A single turn carries every row of the set below to another of its rows. Some are shown first; where does it send the rows asked next?
K586: -0.11 -0.13 -1.54 +2.15 +1.61 -1.01 +0.72 +0.26 +2.04 -1.29 -0.73 -2.21
 +0.52 +0.67 +0.90 -1.78 -0.29 -0.35 +0.39 -0.86 +1.09 -1.38 -1.03 -1.70
 -1.24 +0.02 -1.25 +0.44 -0.05 -1.13 -0.63 -0.62 +0.24 -0.57 +3.51
K658: -0.55 -0.84 -0.58 +1.53 +1.79 +0.14 -0.03 +0.51 +1.04 -0.88 -0.76 -2.13
 +0.71 +1.07 -0.02 -0.85 +0.01 +1.38 +0.32 -2.20 +1.76 +0.43 -0.50 -1.52
 -2.97 +0.15 -1.65 -0.58 -1.36 -0.37 -0.90 +0.70 -0.85 -0.05 +2.67
K571: +1.27 +0.72 -1.08 +0.44 -0.50 -0.82 -0.49 +1.71 -0.48 +0.56 +0.48 -1.67
 +0.31 +0.53 -1.04 +0.87 -0.85 +2.48 -0.79 -1.87 +1.98 -0.52 -2.21 -2.10
 -1.15 +0.21 -2.65 +1.13 -3.59 -2.12 -1.53 -0.93 +0.75 +0.75 +1.07
K547: +1.75 +1.34 +0.89 -0.40 -0.28 -2.19 -0.12 +0.60 +1.29 +0.34 +2.13 -3.24
 +1.00 +0.76 -1.31 +1.46 -1.21 +1.68 -0.91 -1.62 +0.23 -0.40 -3.32 -2.75
 -0.93 +1.43 -3.18 +2.29 -0.86 -2.29 -0.40 -1.08 -0.59 +1.41 +1.02
K33: -0.09 +0.06 -1.79 +0.11 +1.69 -1.07 +0.65 +0.89 +2.13 -1.56 +0.44 -2.16
 +1.05 +2.30 -1.63 -1.26 +0.07 +0.96 +0.44 -1.54 +1.95 -1.43 -2.49 -1.90
 -1.96 +2.01 -0.87 -0.85 -1.01 -1.32 +0.52 -0.14 -0.18 +1.86 +1.97
K192: +1.21 +1.65 +0.09 +0.33 +0.81 -2.69 -0.29 +0.25 -1.06 +0.18 +0.73 -2.37
 +1.46 +0.37 -0.29 +0.71 -1.48 +2.76 -0.68 -1.58 +1.88 -0.05 -2.95 -3.15
 -0.81 +0.18 -2.67 +1.31 -2.33 -2.53 -0.04 -1.61 +2.16 +1.74 +1.32
K588: -0.63 +0.25 -0.52 +1.58 +2.18 -0.66 -0.43 -0.10 +0.79 -1.05 -1.70 -1.50
 +0.87 +1.74 +0.61 -1.74 +0.88 +1.31 +0.84 -1.06 +2.29 +0.93 -2.23 -2.40
 -1.82 +0.65 -0.17 -1.53 -1.15 -1.40 +0.22 +0.09 +0.33 +1.03 +2.87
K338: -0.79 +2.01 +0.31 +2.37 +1.75 -2.19 +1.20 +0.89 -2.93 -0.60 +3.30 +0.06
 -1.29 +0.54 -0.64 -0.64 -1.04 +1.69 +1.30 -1.03 -0.55 +1.42 -1.35 +0.93
 +0.54 +0.85 -0.69 -0.50 +0.70 +1.15 +3.89 +0.58 +0.18 +1.46 +0.85
K722: +1.52 +1.44 +0.36 +2.94 +1.20 +0.07 -0.42 +1.66 -3.51 -0.43 +2.24 -0.69
 -1.67 +1.79 -0.38 -1.02 -1.06 +1.47 +1.72 +0.22 +0.09 +2.39 -0.06 -0.87
 +2.05 +2.14 +0.28 +0.77 +0.24 +0.63 +3.93 +1.30 +0.07 +0.75 +0.55
K841: +1.05 +0.67 +0.46 +0.38 +1.62 -0.36 -2.08 +1.26 +1.37 -0.81 +0.16 -4.89
 +0.91 +0.30 +1.65 +1.26 +0.36 +1.04 -1.06 -1.08 -0.08 -0.63 -0.41 -2.19
 +2.17 +1.03 -0.87 +1.17 +0.30 -0.22 -0.33 -0.54 +0.57 -0.79 +2.68
K466: +1.84 +1.26 -0.78 +0.37 -0.36 -2.28 -0.71 +1.49 +0.34 +0.77 +0.17 -1.98
 -0.50 -0.13 +0.37 +0.53 -0.32 +1.08 -0.53 -0.75 +0.21 -1.99 -2.29 -2.57
 -0.09 +0.76 -1.41 +2.35 -2.29 -2.86 -0.65 -1.66 +1.74 -0.14 +1.99
K300: +0.38 +0.21 +0.98 +1.39 +1.29 -0.51 -2.11 +0.58 +0.05 +0.19 -0.44 -4.58
 +1.60 +1.36 +1.02 +1.56 +0.24 +2.14 +0.03 -0.84 +0.43 +2.66 -1.76 -3.77
 +1.94 +0.54 -1.96 +0.98 +0.59 -0.76 -0.80 +0.08 -0.38 +0.28 +1.76
K348: +2.08 +0.34 +0.21 +2.46 +2.15 +0.23 -0.63 +1.51 -2.03 -0.26 +2.14 -1.91
 -2.31 +1.11 -0.28 -1.58 -1.37 +0.81 +2.39 +0.71 +0.10 +1.53 -0.43 +0.23
 +1.32 +3.11 +0.20 +0.94 +1.65 -0.74 +4.16 +0.10 -0.32 -0.20 +0.92
K610: +1.10 +0.08 +0.71 +1.26 +1.04 +1.20 -1.83 +1.47 +2.07 -1.08 -0.39 -4.78
 +0.82 +2.30 -0.19 +1.08 +0.40 +1.01 +0.44 -0.82 +0.46 +1.02 -1.74 -3.12
 +0.37 +2.96 -1.18 +0.93 +0.22 -1.06 +0.14 +0.54 -2.02 +0.29 +1.61
K599: +1.20 -0.64 +0.87 -0.11 +0.46 +0.05 -1.94 +1.18 +0.16 +0.36 +0.62 -4.15
 +1.38 +0.69 +0.32 +1.76 +0.55 +2.23 -1.08 -1.89 +0.98 +1.22 -0.24 -2.34
 +1.23 +1.01 -1.83 +0.38 -0.76 +0.17 -1.64 +1.05 -0.44 +0.23 +1.63
K29: +0.40 +1.89 +0.74 +1.73 -0.34 -0.86 -0.87 +0.62 -1.27 -0.51 +3.02 +0.50
 -1.78 -0.17 +0.04 -0.38 -1.94 -0.26 +2.24 +0.66 -1.60 +2.88 -0.77 -0.11
 +1.09 +1.34 -1.42 +0.63 +0.65 +0.51 +2.85 -0.04 -1.80 +0.76 -0.25
K86: +1.84 +2.48 -0.02 +1.34 +0.65 +0.08 -0.84 +1.50 -1.73 -1.39 +2.49 +0.41
 -2.06 +0.40 +0.12 -1.06 -2.28 +0.96 +1.40 +0.31 -0.09 +1.94 +0.21 -0.39
 +0.34 +2.28 -0.19 +0.03 -0.30 +0.38 +4.77 +0.61 -0.61 +1.13 +0.37
K712: +1.00 +2.71 +2.47 +3.48 +0.14 -0.57 +0.05 +0.18 -2.93 -0.45 +3.05 +0.06
 -1.29 +0.20 -0.52 -0.45 -2.12 +0.52 +1.46 -0.18 -0.41 +2.63 -1.65 +0.41
 +1.16 +0.75 -1.71 +1.82 -0.51 -0.09 +2.75 -0.55 -0.69 +0.69 -0.09
K958: -0.05 +1.61 -1.09 +1.52 +2.11 -1.74 +0.92 +1.52 -1.57 -0.15 +3.50 -0.74
 -2.09 +0.31 -1.03 -1.09 -1.51 +1.59 +1.41 -0.47 -0.20 +0.34 -2.40 +1.89
 +0.83 +1.59 -0.83 -0.13 +1.54 -0.57 +3.94 -1.12 +0.29 +0.85 +1.16
K68: +2.10 +2.01 +2.24 +2.26 +0.20 -0.75 +0.03 +0.18 -1.46 +0.15 +3.64 -1.32
 -1.68 -0.69 -0.35 -0.57 -2.02 +0.30 +1.33 +0.37 -0.29 +1.72 -2.34 +1.51
 +2.11 +1.93 -1.90 +1.59 +1.27 -1.16 +2.56 -1.32 -0.84 +0.29 +0.57
K869: +0.43 +2.25 -1.17 +1.59 +0.73 -1.75 +0.64 +1.57 -2.13 -1.17 +3.61 -0.47
 -1.03 -0.48 -0.24 +0.16 -2.86 +1.19 +1.45 -0.02 -0.55 +1.36 -0.24 -0.20
 +1.07 +1.53 -1.92 -0.09 +1.15 +1.08 +3.87 +0.20 -0.23 +1.74 -0.35

K586 turns into -> K466
K610 turns into -> K33
Now these:
K869 turns into -> K29
K588 turns into -> K192
K571 turns into -> K599
K712 turns into -> K722
K958 turns into -> K68

